One turning vector, and how many steps it has turned
The counts run from 0 to 899.
[-0.63 -0.86  1.86 -2.37 -1.40 -0.09 -1.10 -0.46 -2.43  0.07 -3.23 -1.87
  1.04  0.91 -1.57 -0.64  2.85 -0.62  2.34 -0.95  0.35  1.93  1.27  1.61
 -0.62 -0.82 -0.43  0.34  1.65  2.09 -1.52  0.73  0.24  0.88 -2.73 -0.32
 -1.15 -1.47  0.67  2.18 -0.45 -1.06  0.49  0.22 -0.08  0.77 -2.63 -2.25
  3.18  1.02 -0.04  1.95  1.78]  433
[-0.15  0.84  3.67 -1.86  2.26  0.53 -0.37 -1.30 -0.65  1.02 -3.60 -1.18
  1.44 -1.57 -1.18 -2.97  0.35 -0.86  3.74  0.64  0.73  0.50 -1.48  0.70
 -0.09  0.97  0.76  0.98  0.05  0.74  2.15  1.55  3.02  0.23 -0.50 -2.85
 -0.89 -0.06  0.55 -1.90  0.38  0.39 -0.31  1.25 -2.44 -1.08  1.27 -1.03
 -0.29  0.83 -0.62  1.71  0.50]  291
[-0.29 -0.07  2.55 -1.83 -0.81  1.43  0.72  0.89 -1.87  0.22 -3.36 -1.31
  0.24 -1.12 -2.40 -1.96  0.62  1.30  2.62 -0.48  0.64  1.65  1.30  0.60
 -0.79  1.30 -0.43  0.26 -2.02 -1.26  1.11  2.80 -0.88  0.22 -3.26 -1.92
  0.80 -1.44  1.48 -0.26 -0.89 -1.96 -0.68  0.79 -0.29 -1.45 -1.22 -1.48
  1.40 -0.74 -2.78  1.10  2.12]  47
[-0.55 -0.57  2.78 -0.87 -1.20  0.61 -1.74 -0.18 -4.25  0.91 -2.32 -0.82
 -0.97  1.53  0.72 -1.63  2.38 -0.08  3.87  0.96 -1.36  1.23  0.05  1.07
 -0.70  0.79 -1.80  2.11  1.51  2.26 -1.19 -0.29 -0.36  1.47  0.63 -0.13
 -1.24 -1.60  2.95  0.55  0.38 -1.06 -1.31 -1.34 -0.89  0.28  0.64 -2.50
  0.47  1.60  1.12  1.62  3.33]  329
[-0.32 -0.88  1.56 -0.32  0.47  3.93 -0.44  0.90 -1.91  0.08 -4.07  0.78
 -0.17 -2.15 -0.09 -1.36  1.01  0.85  4.27  0.55 -1.34  1.00  1.33  1.39
 -1.36  0.57 -1.44  0.14 -1.16  0.22 -0.79  0.53 -0.86  0.12 -2.26  0.17
 -1.20 -1.78  1.56  0.66  2.34  0.49 -1.73 -0.22  0.94 -0.62  0.22 -2.17
  1.55 -0.23  0.08  0.59  1.72]  254
[-1.00 -0.62  1.97 -0.08 -2.98 -1.72  1.86 -1.30 -2.16 -1.25 -1.58 -2.19
  1.25  0.43 -1.62 -0.78  1.34  0.42  2.03  0.83 -0.29  0.70 -0.33  1.82
 -0.82 -1.87  2.01 -0.11  2.07  0.53  0.48 -0.48 -0.36 -0.32 -2.66 -0.13
  0.76 -1.02  1.01  0.35 -0.99 -2.69 -1.53  1.27 -1.53  0.27 -2.95 -1.50
  0.97  1.50 -1.66  2.73  2.01]  227
[-0.49 -1.59  0.78 -0.70 -0.06  1.68  1.67  1.44 -2.95 -0.81 -2.74 -1.10
  0.78 -0.32 -1.69 -2.12  0.65  1.05  2.97 -0.20 -0.12  0.40 -0.06  2.72
 -1.93  0.19  0.26  0.35 -1.49 -0.71 -0.54  1.34 -1.74 -1.21 -3.79 -0.43
 -0.51 -1.25  1.27  0.77 -0.61 -1.65 -1.04  0.48  1.08 -0.55 -1.88 -2.00
  1.59 -0.60 -3.50  0.41  1.54]  473
[ 0.63 -1.50  1.12  0.90 -0.40  2.47  0.29  0.96 -0.47 -1.72 -5.28 -0.40
  1.02 -0.66  0.35 -3.83 -0.69  1.09  1.68 -0.81 -0.58  0.59 -1.52  1.85
 -0.94  1.21  0.06  1.82 -2.10  0.77  2.27  1.23  1.76  1.46 -2.44 -0.40
 -0.03 -1.80  0.30 -0.43  1.54  0.47 -0.26  1.92  0.00 -0.47 -0.89 -1.45
  1.27  0.61 -1.57  1.59  2.62]  45
[-0.35  0.03  1.17  0.72 -1.54  1.27 -0.68  0.76 -3.01  0.03 -2.25  0.50
 -1.11  0.14  1.17 -4.31 -0.55  0.66  4.18  0.91 -2.24  0.40 -0.45  1.33
 -0.70  0.65 -0.46  1.75 -0.31  0.71  0.04  0.05 -1.21 -0.58  0.15 -0.29
  0.70 -1.93  3.35 -0.76  1.18 -1.19 -1.80  0.54 -0.31 -0.21 -0.04 -1.56
  0.08  0.67 -0.45  0.43  3.70]  580
[-0.53 -0.81  2.48  0.33  1.50  2.18 -0.05  0.39 -1.57  1.12 -2.40 -1.82
  1.03  1.57  1.18 -2.34  3.40 -0.06  2.82  1.89  2.33  0.93 -1.05  2.15
 -0.18  1.77 -1.75  2.90  0.33  1.32  1.59  1.25  0.89  0.30  0.27 -1.70
  0.11  0.54 -1.63 -0.76  0.10  1.09 -0.08  1.99 -2.53 -1.08  0.89 -0.59
  0.62  0.95  0.17  1.95  1.10]  421
[ 0.66 -1.16 -1.24 -0.37 -1.71  2.07  0.88  0.94 -1.90 -1.45 -1.81 -1.85
 -0.06  0.55 -1.59 -0.95  2.89  1.67  2.24 -0.18 -0.12  0.19  1.13  1.73
 -0.10 -0.25 -1.00 -0.28  1.02 -0.16 -1.56  0.21 -1.74 -0.38 -2.67  1.83
 -1.38 -0.28  0.15  2.71 -0.30 -0.74 -2.59  1.64 -1.10 -0.11 -2.01 -2.53
  2.39  0.25 -0.41  1.03  3.12]  348
[-1.94  1.97  0.45  1.19 -1.97  0.67 -2.37 -0.32 -0.62  2.76 -2.76  0.13
  1.23 -1.50 -1.02 -3.24 -0.17  0.29  3.02  1.65  1.20  0.86 -0.34 -0.42
  1.03  3.05 -0.77  2.61 -0.28  1.14  0.41 -0.26  0.31 -0.18  0.72 -1.88
  1.50 -0.86  1.58 -1.84  1.10  1.35 -0.37  1.23 -2.30  0.36  0.24 -2.72
  0.52  2.13 -0.10  1.07  1.54]  69
[ 0.21  1.89  1.11 -0.68  0.38  0.72 -0.02  0.74 -2.01 -0.65 -2.46  0.66
  2.02 -1.20 -2.17 -2.98  0.59 -0.29  4.61  1.07  2.39  1.37 -1.03  1.68
  1.12  0.64 -3.21 -0.31 -0.07  1.83 -2.28  0.28 -1.16  1.84 -1.29 -0.71
  0.76 -0.08  2.92  0.69 -1.31  0.39  1.03  0.54 -0.25 -0.46  0.97 -1.75
  2.15  0.66  0.26  0.26  1.45]  399
[-0.29 -1.03  1.59 -0.42 -1.68  1.30 -0.17  0.94 -2.92  0.07 -1.62 -1.55
  0.49  0.65 -4.04 -0.79  1.49 -0.98  1.67  2.33  1.87  2.59  1.20  0.77
  0.04  0.88 -1.75  1.26  1.96  2.19  0.23  0.14 -0.70  1.15 -1.44 -0.16
  0.54 -1.01  1.07  0.85 -1.03  0.32  1.52 -0.84 -1.46 -1.51 -0.19 -2.63
  2.89  0.71  1.61  2.45  1.99]  88
[ 1.95  0.40 -0.96  1.03 -1.88  0.99 -1.14  0.30 -0.16  1.05 -3.98 -0.81
  1.03 -1.96 -2.87 -3.24  0.62  0.82  0.49  2.28  2.06  0.27 -0.09  0.05
  0.44  1.57 -1.12  0.82  0.12  0.08  1.10  0.57  1.51  1.04 -0.31 -1.12
 -0.05 -1.79  1.39 -0.77  1.23  1.35 -0.65  0.91 -1.82 -0.96 -0.89 -3.28
  1.72  0.72 -0.03  2.65  2.71]  174
[-0.86  2.40  1.19 -0.24 -1.47 -0.72 -0.70 -1.26 -1.62  1.33 -1.75 -0.55
  0.23  0.05 -2.01 -0.54  2.09  0.77  2.79  2.13  2.59  1.54  0.72 -0.44
  1.72  1.56 -2.68  0.98  2.56  1.39 -2.17  0.94 -0.75  1.40  0.13 -0.20
  1.30 -0.30  1.91  1.02 -0.84  0.25 -0.86  0.80 -2.64  0.47  0.00 -3.21
  1.73  1.54  1.25  1.28  3.25]  529
[-0.58  0.47  3.18  0.20  1.19  0.87  2.41  0.36 -1.16 -0.97 -1.53  0.09
  1.90 -1.76 -1.10 -3.81 -1.73  0.78  3.59  1.36  0.34  0.18 -2.53  0.60
  1.48 -0.14  0.06  2.07  0.93 -0.20  2.02  0.82 -0.30 -1.09 -1.03  0.20
  0.35  0.91  1.16 -0.91 -0.22 -1.33 -2.72  3.63 -1.73 -1.79  0.95 -1.00
 -0.26  0.14 -1.82  0.29  0.88]  156
[ 0.50  0.10  3.80 -0.69  2.07  1.32  1.26  1.43 -0.27 -0.84 -2.70 -0.16
  1.19 -1.54 -1.02 -2.36  0.80 -0.29  0.02  1.45  2.25  0.46  1.63  0.25
  1.39  0.91 -1.00  2.79  0.44 -0.84  1.63  2.11  1.31 -1.94 -0.60 -1.03
  1.94 -0.46  0.25  0.49 -1.01  1.26 -0.31  2.54 -1.86 -1.05 -1.42 -2.56
  3.28 -1.20 -0.92  2.59  1.87]  727
[ 0.05 -1.30  1.23  1.08  0.76  2.68 -0.24 -0.12 -2.58  0.88 -3.19 -0.12
  1.36 -1.24  0.12 -2.01  1.92  0.28  4.24  2.71 -1.27 -0.65  1.11  2.85
 -1.26 -1.56  0.52  0.29  0.33  0.65 -1.24 -0.54 -0.72  0.36 -1.01  0.43
 -2.28 -1.70  2.03  1.05  2.27 -0.17 -2.29 -1.53  1.28  0.12 -0.04 -1.98
  0.93 -0.16 -0.21  2.30  0.63]  680
[ 0.90  0.84 -0.03  0.36  0.41  0.50  0.12  0.24 -0.09 -2.70 -3.28  0.45
  0.61  0.05  0.23 -4.60 -0.49  1.00  1.79 -0.61 -1.75 -0.46 -0.77  1.32
  1.03  1.24  0.08  1.47  0.65  0.06  0.86  0.98  1.23 -1.43 -0.47  0.31
  1.27 -0.47  0.16  0.20  0.43  1.96 -1.13  4.69 -2.61 -0.25 -2.05 -2.10
  1.83  1.65 -0.24  0.57  4.03]  486
[ 0.45 -0.98 -0.03  0.56  2.17  3.25  0.18  0.21 -1.17  0.18 -1.92 -0.66
  1.68 -0.88  1.72 -3.00  3.99 -0.23  4.04  3.14 -0.73 -1.66  0.96  3.55
 -0.41 -0.70  0.84 -0.61  0.64 -0.71 -0.17 -0.93 -0.43 -1.29 -0.25  0.95
 -0.08 -0.68  1.16  2.02  1.82  0.43 -2.45 -0.04 -0.26  1.14 -1.18 -2.94
  0.97 -0.13 -0.61  2.46  1.10]  345
[-0.25 -1.97  1.26 -0.58 -2.84  0.62  0.73 -0.81 -3.21 -0.11 -1.13 -2.79
 -0.53  0.87 -2.34 -1.03  0.59  0.24  2.32  2.13  0.41  1.03 -1.65  0.82
 -0.34 -1.26  0.17  0.89  3.67  1.40  0.98 -0.94 -0.25  0.08 -1.71  1.37
 -2.66 -0.40  2.06  0.31  0.09 -2.32 -1.91 -0.80 -2.67 -1.26 -0.09 -1.71
  0.37  0.69 -0.40  2.29  1.78]  333
[-0.53 -1.34  3.60 -0.95 -0.78 -0.50  1.51 -1.60 -2.76 -1.20 -1.29 -2.78
 -0.48  1.28 -1.38 -0.73  1.15 -0.12  2.71  1.80  0.00  0.66 -0.67  0.82
 -0.01 -1.12  0.93  1.92  3.92  0.33  1.65  0.61  0.53 -0.15 -0.43  0.56
 -1.41  0.15  1.27  0.31 -0.19 -2.57 -2.13  1.16 -2.74 -1.67 -0.19 -1.47
 -0.53  1.08  0.33  2.71  1.90]  332
[ 0.16  0.48  4.13 -1.31  0.87 -0.43  0.08 -1.08 -0.90 -0.29 -2.94 -2.47
  0.92 -1.18 -1.33 -1.53  0.92  0.02  1.35 -0.09  1.53  0.96 -0.94  0.56
  0.61 -0.49  0.33  1.87  2.69  0.86  1.80  1.32  3.55  0.91 -0.52 -0.27
 -1.43 -0.25  0.06  0.74 -0.09 -0.18 -1.15  1.77 -3.14 -0.94  0.51 -1.25
  1.03  0.38  0.06  3.38  0.54]  81
[ 0.08 -0.10  2.47 -0.16  2.29  0.33  1.14 -1.06 -0.86 -0.13 -2.50  0.47
  2.51 -1.91  0.35 -2.94  0.53  1.11  4.22  0.84 -2.30 -1.06 -0.78  1.31
  0.92 -0.79  0.58  0.07  0.26 -0.35 -1.26  1.85  0.47 -1.93 -0.81 -1.13
 -0.91  0.28 -0.10  0.37 -0.64 -0.32 -2.84  3.40  0.50  0.97 -1.66 -0.84
 -0.28  1.39 -1.81  0.19  1.67]  146
[-0.60 -0.35 -0.46 -0.40 -0.89 -0.86  0.45 -0.66 -3.63  1.21 -0.51 -1.89
  2.69  2.26 -2.52 -1.76  1.90 -0.34  3.25  2.33  1.96  0.85 -0.84  2.22
  0.91  0.94 -1.22  0.93  2.04  1.62 -2.03 -0.11 -1.68 -1.82 -1.00 -1.59
 -0.07  1.00  1.45  0.38 -2.79 -0.90 -0.13  0.23 -1.10  0.38 -0.91 -1.47
  0.90  1.97 -1.80  0.20  1.75]  869
[-0.41 -0.01 -0.27 -0.01  0.63  1.50 -1.12  0.53 -2.95  1.39 -0.99 -0.82
  1.24  1.50 -0.96 -2.94  1.35 -1.85  4.63  2.73  0.33  0.78 -1.79  1.73
  0.93  0.90 -0.78  1.17  1.46  1.76 -0.96 -1.72  0.16 -0.63  0.75 -1.25
 -1.19  0.12  2.33 -0.45  0.20  1.06  0.53 -0.58 -1.40  0.23  1.40 -2.17
  1.22  1.95  0.23  0.98  0.22]  199
[-2.32 -1.43  1.97  0.28 -2.34  2.75  0.69 -0.24 -2.52  0.80 -2.19 -0.51
 -0.69  0.47 -1.10  0.65  1.55  1.26  4.01  1.86 -0.88  2.08  1.22  0.54
 -1.61  0.24 -0.54  1.47  1.37  1.30  0.05 -0.12 -2.51  0.01 -2.12  1.23
 -0.89 -1.04  0.37  0.16  2.02 -1.55 -1.88 -0.19 -1.19 -0.86 -0.25 -2.29
  0.87  0.12  1.05  0.38  2.62]  674
[ 0.69  0.07  1.02 -0.40  0.41  2.97 -1.52  2.33 -2.35  1.24 -3.93  0.40
  1.06 -1.61 -1.28 -2.99  1.15 -0.48  1.34  1.23  2.23  0.52  0.98  1.04
  0.34  2.11 -1.90  2.32 -1.98 -0.48 -0.83 -0.61  0.16 -0.58 -0.67 -0.83
  0.42 -1.97  2.48  0.42 -0.44  1.05 -0.61  0.31  0.37 -0.52 -0.34 -2.97
  3.28 -1.23 -1.51  1.03  1.34]  725
[ 0.14  0.37  4.12 -2.22  0.97  1.33  0.51  0.88 -0.86 -1.49 -3.47 -1.08
 -0.05 -0.63 -0.76 -1.80 -0.05  0.18  1.30 -1.17  1.24  1.51 -0.29 -0.09
  0.55  0.12 -1.06  2.65  0.49  0.43  1.61  2.08  1.82  0.22 -1.43 -0.08
 -0.39  0.41  0.43  0.46 -0.53 -0.14 -0.70  2.82 -2.38 -2.58  0.53 -1.38
  2.03 -0.33 -0.24  2.50  1.56]  507
[ 0.38 -2.79 -0.25  1.02 -2.02  2.18 -0.58 -0.59 -2.98  0.30 -2.97 -1.86
  1.58  1.40 -1.89 -1.33  1.36  0.57  3.84  2.59 -1.33  0.36 -1.40  1.98
 -0.47 -1.12 -0.44  0.47  2.53  2.08 -0.74 -0.62 -0.18  1.21 -1.89  0.66
 -3.12 -0.92  0.57  0.07  1.83 -0.53 -1.07 -1.70  0.61 -0.15 -0.35 -1.12
  1.08  1.32  0.55  1.43  1.91]  890
[-2.34 -0.65  1.94 -1.64 -2.33 -0.83  1.57 -0.73 -1.96 -0.53 -1.00 -1.28
  1.26  1.46 -2.15 -0.44  2.49 -0.72  1.80 -0.50  1.47  1.61  0.26  1.75
 -0.39 -0.98  0.48  1.81  1.98  1.87 -0.20 -0.41 -0.76 -1.31 -2.07 -0.16
  1.58 -0.61  0.91  1.18 -1.74 -1.02  0.15  2.43 -2.39  0.05 -2.33 -1.50
  2.38  1.24 -1.11  1.64  1.83]  653
[ 2.74  0.54 -1.45  0.38  0.08  0.95 -1.47  0.88 -0.41  0.96 -2.39 -1.07
  2.27 -2.11 -3.38 -3.01 -0.32 -0.30  1.61  2.29  1.56 -0.11  0.49  0.53
  2.45  0.42 -0.06 -0.25  1.43 -0.22 -0.06 -0.61  1.60  0.11 -0.44 -1.51
 -0.30 -1.15  2.01  0.44  0.00  1.85  0.29  0.31 -1.94 -0.36 -1.57 -3.38
  2.69  0.54 -0.29  2.57  1.27]  730
[ 1.23  0.85  2.14 -1.97  0.57 -1.22  0.07 -0.54 -1.23 -1.19 -2.73 -1.20
  1.81 -1.54 -2.83 -3.11 -1.33  0.20  3.10 -0.73 -1.01  0.49 -0.83  0.42
  1.05  0.48  0.46 -0.86  0.75 -0.52  0.21  2.93  0.94 -0.79 -1.86 -2.04
 -0.02 -0.53  1.48 -0.62 -1.65 -0.97 -1.42  2.79 -0.98 -0.35 -1.61 -2.30
  0.41  1.62 -2.46  0.49  2.48]  823
[-0.61  0.92  1.81 -2.29 -0.50 -0.76  0.12 -0.49 -0.34 -0.62 -3.44 -1.47
  2.34 -0.50 -3.09 -1.20  0.34 -1.10  2.18 -1.95  0.83  2.08  0.65  0.48
  0.21  1.30 -0.51  0.11 -0.29  1.92 -0.02  1.72  0.56  0.25 -3.07 -2.01
  0.49 -0.63 -0.11 -0.50 -1.06  0.68  1.54  2.50 -1.30  0.51 -2.32 -1.57
  2.05  1.30 -0.72  0.72  2.12]  182
[ 0.37 -0.10 -0.65 -0.43 -0.93  1.27 -0.32  1.54 -1.89  0.39 -3.38  0.03
  3.01 -2.07 -3.82 -2.87 -0.96  0.14  2.64  1.51  1.47 -0.08  0.45  1.34
  0.52  0.15 -0.57  0.24 -0.71  0.53 -1.82 -1.10 -0.59 -0.52 -3.30 -0.75
 -1.14 -1.32  2.39  0.08 -0.69  0.55 -1.53  0.89  0.67  0.47 -1.94 -2.76
  3.03 -0.19 -2.97  0.36  0.58]  53
[ 0.99 -0.56 -1.91  0.96 -0.87  3.95  0.94  0.35 -0.94 -0.05 -2.22 -1.02
 -0.33 -0.76 -2.49 -2.97 -0.43  0.58  4.90  1.84 -0.46  0.01 -0.72  1.71
 -1.12  0.19  0.40 -0.72  1.02 -0.23  0.71 -0.90 -0.93 -0.47 -2.18  2.13
 -1.84 -0.62  1.13  0.12  3.60  0.82 -1.96 -0.44 -1.58 -1.41  0.48 -2.73
  1.04  0.51  0.39  1.04  1.83]  805
